Each path below is one point turned by a fixed rotation once a step. After each direction that follows a path, write how fast that rotation turns it, in deg/step (0 if it stays still).
Each turn is a multiple of 5 degrees from 10 to 175, or 0.
Each row of a path follows its step; steps can be skipped.
path 1
step 2: [ 0.54 -0.50  0.42  0.61  0.42 -0.51 -0.05  2.64  1.96 -1.43 -1.63  0.30
 -0.25 -0.63 -0.66  0.09  0.74  0.90  0.35 -2.16 -2.54  0.11  0.09 -1.41
 -0.30 -4.46 -4.62  1.45  0.62  4.73  2.44 -3.18 -0.78  0.35  0.13  0.81
 -0.48 -2.21  1.00  1.24  0.94  0.49 -0.31 -0.56  2.89 -0.43 -0.14 -0.62]
step 5: [-1.06  0.58  0.57  0.44 -0.31  2.33 -1.30 -1.63  0.27  1.81  0.96  1.47
  1.66  0.23 -1.14  0.55 -0.18 -2.29 -1.68 -1.69  0.82  1.57 -0.14  1.21
  3.51 -3.04 -1.11  0.67 -1.06  2.80 -3.14  2.24 -0.34 -1.18  0.12  2.68
  1.71  1.50  0.77 -3.54 -0.35  1.65 -0.39 -2.82 -2.01 -2.23  0.88 -1.00]
step 6: [ 2.35  4.81  2.57 -1.70 -0.26  0.32  0.91  1.53  1.02 -0.87 -0.51  2.37
  2.68 -1.11  0.31  1.79 -1.25  0.50 -0.56 -4.87 -2.77  1.44  0.56  1.08
 -0.41  1.62 -2.50  1.77  0.01 -0.08  0.94 -1.19  0.63 -0.56  0.37  1.01
  2.66  2.77  0.94 -0.56 -1.11  0.22 -0.60 -0.20  0.55  0.08  1.28 -0.21]
step 8: [-0.12  0.13 -1.73  3.44 -0.17  2.01 -1.28  0.16 -1.46  0.50 -1.67 -1.81
  2.60  1.51 -1.09 -0.73  0.59 -1.69  0.79  1.11 -1.56 -0.66  1.62 -1.41
  0.67  1.57 -0.41  1.92 -2.52 -1.49 -2.40 -2.88  1.57  1.15 -3.32  1.47
 -0.17 -0.10  1.29  2.64 -0.66 -0.10 -0.54 -0.24  1.21  1.56  0.46 -4.68]
step 10: [ 0.46 -1.42  1.37 -3.02 -0.08  1.38 -0.43 -0.13  1.49 -0.04  0.14 -0.46
  1.84  1.71 -3.52 -0.60 -1.62  1.05 -0.23 -0.56  0.06  1.32  0.38 -0.81
  2.65 -1.86 -4.58  0.05  2.61  3.96 -0.15 -1.00  0.77 -0.40  1.11 -0.46
 -0.64  2.05  2.42  1.82 -3.09  2.74  0.56 -0.19  0.20 -1.74  0.15 -0.43]
step 11: [ 2.00  0.02  0.84  1.58  1.28 -0.84 -2.38 -0.30  0.05 -2.14 -0.99  1.80
  0.52 -1.51  2.77  0.99 -0.36  1.78  2.29 -4.02 -0.95  1.98  1.01  1.18
  0.70 -1.07 -0.79 -0.94 -1.78  3.16  0.88  0.24  0.27  0.06  1.69  1.43
  0.87 -1.57  0.82  2.05 -0.96  2.68  2.30  1.27  4.80 -0.74  0.06 -0.66]
step 12: [ 0.54  2.44 -2.58  2.67 -3.48  1.31 -2.02 -0.34  0.44  0.20 -0.98 -2.72
  0.10 -2.76  1.59  0.08  2.01  0.51  2.90  1.33 -0.02  0.65  2.05 -2.54
 -1.93 -0.55 -0.82  0.11 -1.30  3.92 -0.19 -1.42  0.30  1.53  1.71  0.45
  1.31  2.73  0.50  1.62  1.58  0.09  0.52 -1.20 -0.42  2.14  0.50  1.30]
step 13: [-0.25 -0.53 -2.01  2.76 -3.26 -0.51 -2.47 -1.12 -2.99  0.81  3.31 -0.04
  2.87  0.99 -0.97 -0.69 -1.96 -1.94 -1.73  0.00 -0.52 -0.27  2.41 -0.12
  1.57 -0.55  1.45  1.96 -1.17 -0.64 -2.97  0.81 -0.63  1.33  0.86  3.59
  0.06  2.00  2.48 -1.94  0.46  1.67  0.95  0.73 -0.40  1.47  0.23  0.47]
step 17: [-2.77  0.71 -1.24  2.80 -2.07  1.02 -2.19  1.04  0.43  2.01  0.57 -3.89
 -2.44 -0.41  0.22 -3.81  0.52  0.19  0.25  0.81 -1.66 -2.48  1.52 -2.06
  0.08  0.00 -1.52  1.75 -1.48  0.31 -1.39 -0.16 -0.66 -1.46 -0.74  3.58
 -0.93 -1.52  0.56  2.05  0.44  0.68 -0.91 -1.46  3.16 -0.88 -0.74 -1.14]
step 18: [-2.06  1.05 -1.29  0.51 -0.18 -0.73 -0.55 -2.27 -1.32 -1.63  0.94 -3.13
  2.42 -0.09 -3.34 -2.19 -2.45 -1.23 -1.87  1.25 -1.54  1.44  0.08 -1.34
  0.90 -0.54 -1.07 -0.65  0.86  0.80 -1.64 -0.06  3.19 -2.06  2.29  0.32
  1.74 -0.51  4.14  0.05 -2.10 -0.21  1.25 -0.59 -0.84 -2.90  1.46 -1.53]
[-0.25 -0.60  1.15 -0.41  0.37  0.43  0.31  0.23  0.46  0.01  0.46 -0.06
  0.22  0.10 -0.36  0.36  0.62 -0.02 -0.10 -0.48  0.16  1.58 -0.90 -0.25
 -0.45 -0.56 -0.78 -0.24  0.38 -0.77  0.14  0.51  0.30  0.13  0.28  0.31
  0.30  0.50 -0.01 -0.88 -0.60  0.57 -0.29  0.63  0.21 -0.54  0.16  0.00] -> 80
[-0.37 -0.25  0.54  0.01 -0.73 -0.24 -0.10  0.11 -0.48  0.41 -1.71  0.02
  0.15 -0.07  0.33  0.50 -0.53 -0.07 -0.60 -0.52  0.10  0.29  0.35  0.32
 -0.02 -0.36 -0.84  0.48 -0.74  0.67 -0.48 -0.52  0.07  0.34 -1.11 -0.41
  0.32 -0.01 -0.60 -0.29 -0.30  0.60  0.05  0.79 -0.71  0.08 -0.03  0.03] -> 10
[-0.10 -0.82 -0.10  0.25 -0.84  0.57  0.20  0.43  0.92 -0.05  0.10 -0.36
 -0.53  0.05  0.92  0.36  0.27  0.03  0.29  0.65  0.27 -0.56 -0.10  0.28
 -0.51 -0.45 -0.53  0.11  1.00  0.98 -0.20  0.39 -0.48 -0.02 -0.25  0.46
  0.59 -0.07  0.09  0.32  0.12 -0.27 -1.36 -0.49 -0.55 -0.56 -0.45  0.32] -> 145
[-0.61 -0.19 -0.23  1.38  0.46 -0.45 -0.75 -0.15 -0.12  0.80 -0.37 -0.12
 -0.57 -0.51 -0.26  0.11 -0.37  0.16  0.06  1.27 -0.35  0.19 -0.10 -0.16
 -0.43  0.32  0.30  0.34  0.02 -0.76 -0.17 -0.19  0.80  0.09  0.28  0.82
 -0.70  0.32  0.52 -0.29 -0.18  0.68 -0.82  0.22 -0.85  0.15  0.04  0.03] -> 80
[ 0.22  0.61  0.02 -0.60 -0.78 -0.55  0.80  0.28  0.17 -0.47  0.74 -0.63
  0.21 -0.29  0.44  0.35 -0.21  0.77 -0.10  0.55 -0.43  0.12 -0.63 -0.58
 -0.37  0.49  0.42  0.79 -0.26  0.10 -0.41 -0.06  0.52 -0.42  0.42 -1.05
  0.59  0.54  0.64 -0.07 -0.33  0.25  0.45  0.34 -1.00  0.26 -0.43  0.60] -> 120
[ 0.19  0.75 -0.33 -0.12  0.58 -0.73 -0.19  0.37  0.65 -0.79 -0.28 -0.46
 -0.68 -1.04 -0.59  0.17  0.50  0.96 -0.21  0.10  0.35 -0.46  0.51 -0.47
 -0.46 -0.71 -0.37 -0.09  0.08 -0.36 -0.56  0.30 -0.48 -0.22 -0.51 -0.26
 -0.20  0.36 -0.99 -0.49  0.86  0.77 -0.03 -0.26  0.45 -0.13  0.25  0.39] -> 145
[-0.17 -0.69  0.97 -0.38 -0.41 -0.54 -0.12  1.47 -0.79  0.30  0.73  0.32
  0.08 -0.28  0.02 -0.36 -0.25  0.24  0.60 -0.16 -0.71 -0.71 -0.02 -0.02
 -0.24 -0.29  0.08  0.92 -0.39 -0.49  0.79 -0.18 -0.95 -0.11 -0.55  0.58
 -0.07  0.18  0.51  0.38  0.59  0.58 -0.01  0.12  0.38 -0.03  0.31 -0.12] -> 170
[ 0.29 -0.04  0.07 -0.01 -0.39  0.27 -0.25  1.19  0.52  0.51  0.23  0.47
 -0.27  0.28 -0.23 -0.69 -1.20  0.28 -0.69  0.21 -0.51  0.53  0.79 -0.21
  0.07  0.24 -0.32  0.01  0.14  0.01 -0.18 -0.21  0.24  0.49  0.12 -0.20
 -0.32  0.20 -0.22 -1.10 -0.24 -0.76 -0.06 -0.58  0.90  0.21 -1.05  0.91] -> 100
